Which row each row swaps with, under one turn or mirror:
The rows were stretched afterwards, more along some directions than others.
bepoz: [-0.299, -1.854, 0.214, 2.507, -1.755, -0.903, 0.483, 0.577, 0.874, -1.755, -1.888, -2.842, -0.686, 3.253, 2.436, -0.474, 0.453, -1.852, -2.203, -0.767, -0.186, -0.891]
nizin: [-1.268, 1.245, 1.527, -0.298, -1.070, -0.150, -0.850, 3.157, 2.991, -0.118, -1.326, 0.873, 1.698, -0.210, 1.006, 1.003, -0.665, -1.149, -0.222, 0.088, 1.618, -0.744]
dekog: [0.520, 1.556, 0.164, -0.491, 1.896, 1.433, -0.544, 1.470, -2.291, -0.697, 0.707, -0.213, 1.956, -1.693, 1.024, 0.257, -0.510, 0.190, 1.350, 0.364, 0.351, -2.952]
niti: [0.024, 1.977, 0.039, -0.921, 1.124, -1.075, -0.317, -0.249, 1.529, 0.434, -0.449, 0.552, 3.851, -1.069, -1.799, 3.687, -0.171, 1.154, 2.208, 0.370, 0.725, -1.642]
Lugak: [-0.311, 0.451, 0.467, 0.627, 0.773, 0.902, 0.926, -1.228, -0.176, 0.541, 0.400, -0.151, 0.716, -0.344, 1.133, -0.041, 3.353, -2.408, -0.728, 0.075, -2.252, 1.064]
nirul: [0.837, 1.587, -1.410, -0.399, -2.527, 1.203, 1.294, 0.287, -1.508, 2.409, 2.694, 0.577, 3.952, 0.104, 1.993, -2.710, 1.627, -5.411, 2.182, 1.912, -1.568, 1.442]
kore: [0.536, -0.193, -3.697, -0.503, -2.710, -0.442, -1.285, -1.316, -1.177, -0.451, 0.550, 2.910, -1.335, 1.537, 4.240, -3.213, 0.436, -2.004, 1.079, 0.823, -0.695, 1.197]
Nitif: [-0.719, 0.803, 0.957, 1.646, -2.456, -1.813, -1.831, 1.402, 3.383, -0.528, -1.070, 0.061, 0.245, 2.785, 2.162, 0.524, -0.539, -0.797, -2.700, -1.216, 0.872, 0.550]
mazik: [-0.799, -0.660, -3.731, -0.839, -2.263, -0.717, -1.418, -0.672, 0.178, 1.043, 1.090, 1.734, -2.080, -0.745, 0.784, -1.899, -2.524, -1.205, -1.723, -4.143, -4.053, 1.326]
pem: [1.890, -0.493, -2.794, 1.625, -0.209, -3.486, 2.545, -3.905, -3.523, -0.366, 1.096, 3.522, -1.857, -0.270, 3.614, -1.323, 2.966, -1.259, 0.904, 0.627, -0.654, 2.244]
Vup: [1.949, 0.077, 0.126, 0.634, 0.611, 1.376, 1.670, -1.141, -4.480, -0.392, 2.767, -1.563, 1.291, 0.322, 0.402, 0.012, 1.738, -0.352, -0.153, 0.082, -0.706, 1.843]
nopid: [0.851, -0.299, 1.376, -2.045, 0.006, 1.638, 0.300, 2.713, 0.233, -1.245, 1.374, -2.008, 1.453, -0.668, -0.597, -1.152, 1.190, -0.873, -0.918, 1.030, -0.581, 1.734]
pumu: [0.013, 1.521, 2.192, -3.503, -0.689, 0.973, -1.214, 3.980, -0.009, -0.972, -0.407, -0.532, 3.766, 1.115, 1.088, -0.127, 0.876, -0.453, 0.275, 1.413, 2.141, -0.381]
Baf: [-0.368, -0.178, -0.280, 0.005, -1.708, -3.036, -0.325, -0.837, 1.728, -1.093, -2.755, 2.599, -2.901, -0.437, 1.288, -0.364, 2.032, 1.311, -0.472, 0.174, 2.026, 0.757]
loma: [0.898, 1.012, -3.780, -1.532, -0.621, -0.019, -0.269, -3.108, -3.095, 1.236, 2.571, 4.110, 0.111, -1.115, 1.393, -2.074, 1.080, 0.016, 3.673, 1.324, -0.874, 2.276]
mur: [-0.261, 2.190, 0.631, 0.470, -2.428, 0.450, 0.427, 2.473, 0.294, 1.923, 0.567, -1.455, 3.150, 0.239, -2.790, 0.213, -1.027, 0.801, -0.599, -0.499, -0.433, 0.197]
Retiz: [0.478, 2.180, -1.107, -3.723, 0.226, 1.011, -0.508, 1.029, -1.253, 1.814, 3.534, 4.222, 2.047, -1.185, -0.390, -1.498, -0.506, -1.181, 3.791, 0.112, 0.182, 1.345]
buge: [0.136, -0.651, -0.523, -0.160, 0.305, 0.521, 0.977, -0.404, -0.006, -1.418, -1.695, -1.876, 0.079, -1.709, 2.416, 0.141, 2.042, -1.106, -2.516, -1.113, -1.520, -0.386]
kuvam: [-0.504, 0.345, 0.762, -2.967, -2.152, -1.052, -1.828, 4.325, 1.763, -0.095, 1.227, 0.961, 2.179, -0.824, 0.483, -0.664, -1.388, -2.281, 1.241, -0.479, -0.451, 0.977]
Sotak: [-0.470, -1.157, 2.173, 0.587, 1.523, 0.451, -0.870, 0.588, 0.616, -1.640, -1.673, -2.670, -3.576, -0.850, 0.181, 0.247, 0.958, 2.669, -2.285, 0.785, 2.134, 0.028]
Namo: [-1.051, 1.960, -1.571, -2.740, -0.614, 1.041, -2.181, 2.053, 2.451, 2.342, 1.741, 0.820, 4.237, -0.421, -1.794, 0.448, -2.500, 0.196, 1.461, -0.793, -1.761, 0.339]
sem: [-0.086, 1.279, -1.439, -1.519, -0.733, -0.995, -0.323, -1.747, 0.366, 2.235, 2.343, 3.896, 0.551, -0.033, -2.146, 0.624, -0.730, 1.154, 2.437, 0.779, -0.463, 3.206]
Zamo: [1.313, 0.767, -2.647, -0.134, -1.345, 1.828, 1.813, -0.637, -1.517, 0.822, 1.066, -1.321, 0.466, -2.065, 1.198, -2.476, 1.011, -1.727, -0.462, -0.203, -2.181, 1.421]
zal: [-0.361, -0.275, 2.987, -1.821, 3.021, 1.358, -0.832, 3.034, 1.742, -1.340, 1.555, -0.352, 0.821, -0.122, -1.219, 2.214, -1.105, 1.270, -0.499, 1.212, 0.929, 1.710]
Tole: [-0.826, -1.395, -1.590, 1.268, -1.107, -2.296, -1.127, 1.146, 2.744, -0.935, -1.168, 0.507, 0.553, 2.786, 3.380, -0.239, -1.367, -3.289, -0.168, -1.311, -1.362, -1.637]
Kabus: [2.017, 0.637, -1.338, -0.820, -0.562, -1.074, 2.398, -1.006, -5.636, -0.756, 0.333, 1.583, -2.104, -3.653, 2.737, -2.274, 2.469, 0.037, 1.469, 0.871, 0.704, 1.040]
Gokog: [-1.296, -0.425, -0.083, -0.491, 1.297, -1.053, -1.274, -0.034, 0.583, -1.553, -2.055, 1.471, -1.094, 1.682, 0.292, 2.106, -1.462, 2.838, 0.124, -0.884, 1.593, -1.747]
rak: [1.299, -0.526, -3.622, 0.332, -1.390, 0.876, 1.113, -1.754, -2.288, 0.313, 3.282, 1.290, -0.911, 1.725, 3.540, -3.058, 0.279, -2.540, -0.416, -0.561, -1.868, 2.856]
meli: [-1.728, -0.466, -0.587, -0.014, 0.577, -2.076, -0.811, -2.289, 0.056, 0.895, -1.312, 1.318, 0.772, 1.825, -0.054, 1.896, 0.711, -1.014, 2.594, -0.518, -0.573, -0.500]
vom: [0.719, 1.835, -0.169, -3.481, 0.487, 0.955, 0.953, 1.154, -3.364, 0.988, 1.087, 1.725, 1.040, -2.813, -1.407, -1.511, 0.924, 1.964, 1.883, 1.691, 0.764, 0.979]
butu: [-0.039, 0.253, -0.779, -2.412, -1.069, -1.117, -0.678, 1.235, 0.299, -0.303, 2.000, 3.656, 2.825, 1.063, 0.166, 0.321, 0.302, -1.022, 0.533, -1.998, -1.002, 2.126]
voni: [-0.087, -0.989, -1.970, -3.000, -1.970, -0.135, -1.410, 1.835, 0.385, 1.075, 2.725, 0.496, 0.590, -0.668, 0.751, -3.470, -1.187, -3.757, 0.365, -1.091, -3.365, 1.878]
Bov: [0.118, 0.307, 1.218, -1.339, 1.598, 2.567, -1.057, 4.117, 0.267, -1.551, 1.031, -0.775, 0.589, 0.314, 0.149, -1.389, -0.220, 1.168, 0.520, 2.416, 2.873, -0.560]
podur: [1.424, -0.510, -1.620, -3.050, 0.786, -0.125, -0.051, -0.128, -2.620, -2.143, 0.507, 1.570, -1.734, -1.345, 3.583, -2.115, 1.107, -1.590, 0.520, -0.290, 0.763, 0.211]
Vila: [1.349, 1.803, 1.317, -2.908, 2.075, 2.453, 0.875, 2.596, -2.142, 0.218, 2.727, -0.541, 2.223, -0.385, 0.779, -1.644, 1.211, 0.011, 0.086, 2.381, 2.621, 1.471]
getid: [-0.085, -1.878, -0.026, 0.012, 1.008, 1.308, 1.335, 0.837, -1.072, 0.153, 1.966, -1.407, -2.213, -0.851, 0.602, -2.931, 1.535, -0.126, -2.889, -0.362, -1.362, 2.892]
kani: [-0.031, 1.552, 0.162, -0.698, -1.140, 0.216, -2.332, 2.333, 0.914, -1.028, 1.860, 2.257, 2.175, 0.020, 1.238, 1.327, -1.481, -3.412, -0.151, -1.495, -1.967, 1.007]
Vedan: [-0.877, -0.084, 0.715, -0.632, -0.172, -0.768, -2.366, 0.115, 1.931, -1.988, -1.476, 2.631, -1.934, -0.327, 0.030, 2.521, -1.346, 0.028, -0.197, -2.047, -0.642, 0.434]
vogib: [0.405, 0.091, 1.457, 3.123, -1.770, 1.413, 0.449, 2.004, -0.340, -0.332, 1.346, -2.928, 2.992, 2.431, 1.255, -0.190, 0.763, -2.628, -1.641, -0.433, -0.144, 0.035]
vuro: [0.139, 0.045, 1.328, -1.441, 0.030, 3.133, -0.024, 3.952, 0.730, -0.196, 2.553, -2.033, 2.671, -0.444, -0.426, -2.357, 1.168, -1.330, 0.275, 1.919, 0.201, 1.836]
gopi: [0.407, 0.564, 0.588, 0.948, 2.285, 1.113, 0.552, -0.417, -1.254, -1.460, -1.697, -0.946, -0.528, 0.426, 0.909, 2.222, -0.880, 1.725, 0.913, 1.717, 1.596, -1.943]
giko: [2.139, 2.842, -0.784, 2.529, -0.068, -1.123, 1.171, -1.126, -4.833, -0.110, 2.065, 1.863, 1.982, -0.857, 1.506, 0.771, 1.718, -1.424, 1.705, 0.624, 0.030, -0.299]
Romiz: [-0.692, -1.269, 0.324, -4.486, 2.367, -0.759, 0.057, 0.689, 2.718, 0.496, 0.134, 2.220, 0.220, -1.573, -0.177, 1.651, -2.537, 0.065, 1.362, -1.380, 0.068, -0.148]
dumum: [0.575, 0.343, -1.347, 1.889, -0.023, -0.382, 0.713, -1.988, -1.850, -0.076, -0.341, 0.350, -2.054, -1.514, 3.065, -0.256, 0.195, -1.326, 0.313, 0.172, 0.458, -0.573]
vaz: [-1.564, 0.948, 1.877, -0.063, -0.530, 1.613, -0.182, 0.326, 2.109, 2.810, 0.750, -1.595, 3.021, 1.688, -4.365, 1.974, -0.545, 0.146, 0.844, 0.351, -0.876, 2.172]
Vome: [0.641, 0.732, 0.869, 1.169, 1.450, 0.161, 0.182, -0.771, -0.606, -2.154, -1.250, 0.349, -4.002, -0.819, 1.848, 0.735, 0.335, 2.534, -2.564, -0.398, 2.718, 0.483]
Misaf: [0.768, -1.141, 1.048, -0.157, 0.522, -0.313, 3.566, -0.679, -2.214, 1.115, -0.905, -2.571, 0.963, -0.320, 2.429, -0.792, 2.050, -0.649, -0.991, 0.484, -0.041, -0.411]
fanir: [0.385, 1.751, -1.286, -0.233, -3.289, -0.522, -1.196, 1.001, 0.799, 0.113, 0.323, 1.279, 3.755, 0.649, 2.388, -0.358, -0.721, -4.207, 1.744, -0.252, -1.826, -1.274]
tofis: [0.659, 0.472, -2.529, -2.544, 0.652, -1.736, -0.557, -1.765, -2.664, 0.313, 1.534, 3.672, 0.272, -1.031, 0.431, -0.857, 1.019, 1.539, 1.943, 0.019, -0.839, 1.036]
dor: [-0.926, -1.659, -1.990, 0.648, 0.962, 0.119, 0.981, -2.947, -1.363, 1.643, 0.932, 0.342, -2.566, -0.408, -0.336, -1.461, 1.009, -0.590, -0.707, -2.177, -2.592, 2.247]
los: [0.495, 0.447, 0.938, -1.210, -0.323, 2.311, 0.779, 0.606, 0.016, 3.018, 2.003, -3.581, 2.692, -0.813, 0.029, -1.450, 1.263, -2.631, 1.355, 1.617, -1.450, 1.184]
vuvap: [0.215, 0.258, 2.054, -0.424, 0.952, 1.466, -1.683, 2.087, -0.033, -2.713, 0.862, 0.779, -1.643, -1.564, 0.143, -0.166, 1.638, 0.267, -2.596, 0.787, 0.949, 2.266]
muz: [0.067, 0.851, -1.172, -4.820, 1.993, 1.065, 0.640, -0.679, -0.319, 1.738, 0.859, 3.458, -0.558, -4.090, 0.001, -0.973, 0.987, 0.689, 2.850, 0.243, 0.080, 1.348]
pebu: [-1.028, 0.011, -0.891, 1.688, -1.290, -1.290, -1.590, 0.010, 4.807, 1.130, -0.680, -0.949, 2.748, 1.916, -0.820, 2.151, -1.264, 0.052, -0.972, -1.871, -1.856, 0.042]
gumu: [0.428, 0.489, -1.877, -4.866, -0.600, 1.103, -1.227, 0.775, 0.075, -0.117, 2.188, 3.389, -0.043, 0.036, 3.456, -2.688, -0.250, -2.708, -0.429, -0.260, -0.531, 3.330]
Molo: [-0.115, 2.278, 0.813, -0.068, 3.530, 0.991, -0.845, -2.434, -0.002, 2.016, 2.489, 0.725, 2.330, -0.552, -3.066, 3.871, -0.067, 0.491, 3.621, 1.432, -0.697, -0.085]
Kub: [0.579, 0.812, 0.198, -1.253, -1.499, 3.378, -0.185, 1.269, -2.473, 1.843, 3.275, -1.899, 2.131, 0.696, 1.862, -3.161, 0.632, -3.545, 0.139, 0.469, -2.101, 1.956]
kep: [-0.821, -1.121, 2.875, 0.371, 2.071, 1.911, 1.377, 0.496, -0.234, -1.293, -1.893, -3.658, -0.408, 0.221, -0.755, 1.420, 2.001, -0.993, -0.259, 0.905, 0.791, -0.004]
nupom: [-0.574, 1.172, 0.190, -2.038, 0.548, 2.245, -0.920, 3.140, 0.929, 0.638, 2.950, 1.140, 3.083, 2.237, -0.490, -0.091, -1.560, 0.970, 0.224, 0.452, 0.763, 1.446]
bapil: [0.986, 0.006, -0.848, 2.123, 1.600, 1.058, 1.824, -2.754, -0.254, -0.756, -1.618, -1.569, -1.753, -1.682, -0.196, 1.567, 1.122, 2.773, -1.581, -0.379, -0.051, 0.417]
lidu: [0.966, 0.527, 1.231, 5.029, -0.591, -2.340, 1.097, -1.069, -2.785, -0.101, -0.559, -2.150, 0.792, 1.343, 0.638, 0.902, 2.451, -0.450, 0.107, 0.243, 0.360, -1.493]
zov: [0.077, 1.007, -2.058, 0.037, -0.483, -0.514, -0.879, -1.911, -1.257, -0.221, 0.936, 4.666, 0.247, 0.377, 1.249, 1.248, -0.789, 0.345, 1.523, -1.600, 0.180, 0.351]
fir: [-0.505, 1.240, -0.665, -4.091, 3.160, 3.213, -1.082, 1.413, -1.255, 1.202, 3.188, 2.606, 1.407, -2.670, -0.341, -0.522, -1.422, -0.416, 2.618, 0.908, -0.064, 0.438]
dut: [1.385, 2.004, -1.143, 1.629, -0.877, -2.752, -0.754, -2.264, -2.526, -0.278, 1.541, 4.255, -0.087, -0.534, 0.448, 0.074, 2.629, 0.195, 1.395, 1.486, 1.116, 1.635]

butu is swapped with Vup
pumu is swapped with podur
pem is swapped with zal
los is swapped with muz
Bov is swapped with kore
vom is swapped with voni
getid is swapped with sem
dut is swapped with vuvap
Romiz is swapped with Misaf
Vila is swapped with gumu
Sotak is swapped with Baf
dor is swapped with vaz
nizin is swapped with dumum
mazik is swapped with mur
Vome is swapped with Nitif
niti is swapped with buge
nirul is swapped with fir
Namo is swapped with Zamo

